Small tables with named rows and columns. After each table, cells are looked up by row and column.

pelosor =
,namo,sur,nimi,gepifan,suv
padil,6341,5884,6092,3653,6390
vabes,4304,3410,5145,6397,4122
tus,4693,3972,4524,5607,4292
dipep,4462,3452,5049,6311,4381
lolu,5799,4560,5978,5082,5739
fekidur,6719,6761,5187,2531,6215
nira,7286,6928,6286,2358,7013
seku,5958,7028,5783,2447,6153
peg,5394,3837,5742,5818,5153
zimomup,7610,6494,6292,2792,6956
dogug,6798,7903,6253,1119,7166
pubar,6870,7515,6177,1627,7016
rus,6717,6379,6803,3076,6878
semik,5556,5196,5690,4520,5470

What is the namo of semik in pelosor? 5556
What is the namo of pubar in pelosor? 6870
What is the sur of vabes in pelosor? 3410
What is the sur of semik in pelosor? 5196
What is the sur of dogug in pelosor? 7903
What is the sur of pubar in pelosor? 7515
What is the suv of lolu in pelosor? 5739
What is the nimi of vabes in pelosor? 5145
What is the namo of dogug in pelosor? 6798
What is the gepifan of dogug in pelosor? 1119
What is the sur of padil in pelosor? 5884
What is the nimi of semik in pelosor? 5690
Which row has the largest nimi? rus

Table zeraged
,pof,gatag,kepoda,lag,bez
vum,2.3,3.8,3.6,7.2,1.5
kanugot,2.1,4.1,2.7,2.2,3.9
moz,6.6,-1.3,0.9,2.0,8.6
zivenav,-4.6,9.2,5.1,2.2,-0.7
gur,1.7,2.7,-0.2,2.9,0.4
kel,-8.3,9.6,6.3,0.4,-4.2
puz,2.5,2.4,6.3,-3.2,3.3
dipil,1.4,1.9,5.3,0.3,1.7
nozat,-5.1,8.0,4.9,3.0,-1.4
bosute,1.2,5.6,4.7,3.6,2.3
tuz,2.9,1.3,2.2,5.6,4.8
bil,2.4,0.8,7.2,-2.8,5.6
masup,2.8,3.6,1.5,6.8,2.5
mosis,-3.8,5.8,6.5,2.3,-1.8

What is the bez of zivenav in zeraged?
-0.7
What is the kepoda of zivenav in zeraged?
5.1
What is the kepoda of kel in zeraged?
6.3
What is the lag of zivenav in zeraged?
2.2
What is the lag of masup in zeraged?
6.8
What is the pof of bil in zeraged?
2.4
What is the bez of tuz in zeraged?
4.8
What is the pof of gur in zeraged?
1.7
What is the gatag of zivenav in zeraged?
9.2
What is the gatag of kanugot in zeraged?
4.1
What is the kepoda of masup in zeraged?
1.5
What is the bez of bil in zeraged?
5.6
What is the kepoda of moz in zeraged?
0.9
What is the kepoda of gur in zeraged?
-0.2

Table nof
,gupobe,puni,zibolef,bolot,tolo,liku,guz,bobek,bisa,bipeba
monur,179,217,149,114,91,85,164,213,209,188
nisipi,59,55,106,181,214,147,67,56,75,99
rimal,107,249,153,122,19,101,136,214,238,223
ziripuv,116,226,152,118,56,94,141,204,218,207
garik,154,73,100,173,225,129,102,98,93,92
tev,98,203,152,121,72,103,133,181,196,194
kon,92,215,152,122,53,106,130,187,207,202
roz,179,217,149,114,91,85,164,213,209,188
tuf,159,130,119,143,158,124,127,139,135,126
daf,201,211,146,116,101,87,170,213,204,179

ziripuv, puni: 226
tev, zibolef: 152
garik, tolo: 225
kon, zibolef: 152
tev, bisa: 196
kon, bisa: 207
garik, puni: 73
nisipi, puni: 55
roz, liku: 85
tev, liku: 103
roz, bolot: 114
monur, bisa: 209
roz, gupobe: 179
monur, puni: 217
tev, bolot: 121
nisipi, bipeba: 99
kon, puni: 215
rimal, puni: 249
garik, gupobe: 154
rimal, bipeba: 223
Which row has the largest bipeba? rimal

mip:
,toda,noguf
famasef,39,24
viguv,41,23
pape,64,81
rek,35,25
ronu,34,25
dozafub,59,31
tetog,72,64
libu,62,35
pideri,31,27
saregem,23,50

viguv, noguf -> 23
famasef, toda -> 39
rek, noguf -> 25
pape, toda -> 64
dozafub, noguf -> 31
pideri, toda -> 31
ronu, toda -> 34
libu, noguf -> 35
viguv, toda -> 41
saregem, toda -> 23

dunor
|  | rivo | galigos | vep | nusasu | keri | rutebo | nogudor |
|---|---|---|---|---|---|---|---|
| kaden | -11 | 23 | 5 | 35 | 2 | -17 | -17 |
| ver | -25 | -62 | -39 | 31 | 71 | 71 | 22 |
| rur | 12 | 36 | 16 | 14 | -15 | -23 | -5 |
| gona | 67 | 5 | 54 | -42 | -23 | -8 | 47 |
| kobu | -27 | 38 | -16 | 5 | 2 | 4 | 2 |
| tipudo | 10 | -50 | -10 | -20 | 28 | 52 | 33 |

keri of gona = -23
galigos of kaden = 23
vep of gona = 54
galigos of gona = 5
vep of tipudo = -10
vep of kobu = -16
nogudor of rur = -5
vep of kaden = 5
galigos of kobu = 38
rutebo of kobu = 4
keri of ver = 71
nusasu of tipudo = -20
nogudor of kaden = -17
nusasu of kaden = 35
rutebo of gona = -8
keri of kobu = 2
rutebo of ver = 71
rutebo of kaden = -17
rivo of rur = 12
galigos of ver = -62
Row with the largest rutebo: ver

